Read these off the table that follows. Indices start at 0.
1) Which number is the entry at row 0, column 1?
2) Which number is the entry directly below 330?
3) Which number is the entry in row 1 and column 0?
4) Which number is the entry in the top-left corner?
5) Which number is the entry directly above 571?
6) Which number is the entry just left of the largest entry?
7) Which number is the entry just right of 428?
8) Which number is the entry just right of 55?
[[754 497  55 274 402 393 220 399 386 496 310]
 [444 497 378 331 460 414 406 422 311 301 394]
 [312 497 455 416 260 309 345 343 538 518 314]
 [433 497 468 331 241 424 421 391 426 480 313]
 [285 497 304 524 412 406 232 306 213 224 439]
 [519 497 405 451 405 498 544 343 307 281 468]
 [351 497 300 341 357 351 778 416 571 544 590]
 [364 497 402 417 256 306 428 400 455 547 402]
 [438 497 375 413 574 542 532 330 593 504 313]
 [242 497 464 352 442 357 365 382 477 377 348]]
1) 497
2) 382
3) 444
4) 754
5) 307
6) 351
7) 400
8) 274

a =
[[-0.03  0.04 -0.04 -0.15 -0.14 -0.16  0.02  0.12 -0.05  0.04 -0.10]
 [-0.21  0.13 -0.07  0.04  0.01  0.06  0.09  0.09 -0.01 -0.01  0.10]
 [ 0.09 -0.05  0.11  0.01  0.01 -0.01 -0.06 -0.07  0.02 -0.05 -0.02]
 [-0.07 -0.10  0.00 -0.08  0.01 -0.08  0.07 -0.06 -0.09 -0.03 -0.03]
 [ 0.12 -0.09  0.24  0.05  0.01  0.04  0.03 -0.06 -0.10  0.09 -0.05]
 [ 0.01  0.01  0.10  0.00  0.12  0.13 -0.18  0.00  0.11 -0.30  0.09]
 [ 0.00 -0.11 -0.03  0.04  0.00  0.15 -0.16 -0.02  0.04 -0.09  0.08]
 [ 0.11 -0.08  0.07 -0.01 -0.04 -0.07 -0.05 -0.10 -0.01  0.01 -0.07]
 [ 0.03  0.10 -0.07 -0.06 -0.16 -0.02 -0.15  0.17  0.05  0.01 -0.05]]
The last entry, reading row by row -> -0.05
Find the 5th entry from the end, reading row by row.
A: -0.15
Find the entry in the top-left corner.
A: -0.03
The top-right entry: -0.10
The bottom-left entry is 0.03
Find the first entry of the smallest entry's row.
A: 0.01
The top entry of the column that holds the largest entry: -0.04
Find the largest entry in the first column.
A: 0.12
Find the smallest entry in the first column.
A: -0.21
Find the entry just left of the centre entry.
A: 0.01
The entry just right of the smallest entry -> 0.09
The entry just right of 0.24: 0.05
Find the entry directly below the centre entry.
A: 0.13
Find the entry directly above the centre entry.
A: -0.08
The second entry from the end, reading row by row: 0.01
The 2nd entry on the diagonal from the top-right corner: -0.01
Find the bottom entry of the column that holds the largest entry.
A: -0.07
The entry just right of the centre entry: 0.03
Find the entry directly above the smallest entry.
A: 0.09
Find the largest entry in the first row.
A: 0.12
Find the smallest entry in the last row.
A: -0.16
Find the entry just left of the largest entry.
A: -0.09
The last entry in the row that holds the largest entry is -0.05
Find the second entry, reading row by row.
A: 0.04
The fourth entry, reading row by row is -0.15
The third entry on the diagonal from the top-right corner -> 0.02
The largest entry in the last row -> 0.17
Find the minimum.
A: -0.30
The third-last entry, reading row by row: 0.05
Find the largest entry in the last column.
A: 0.10
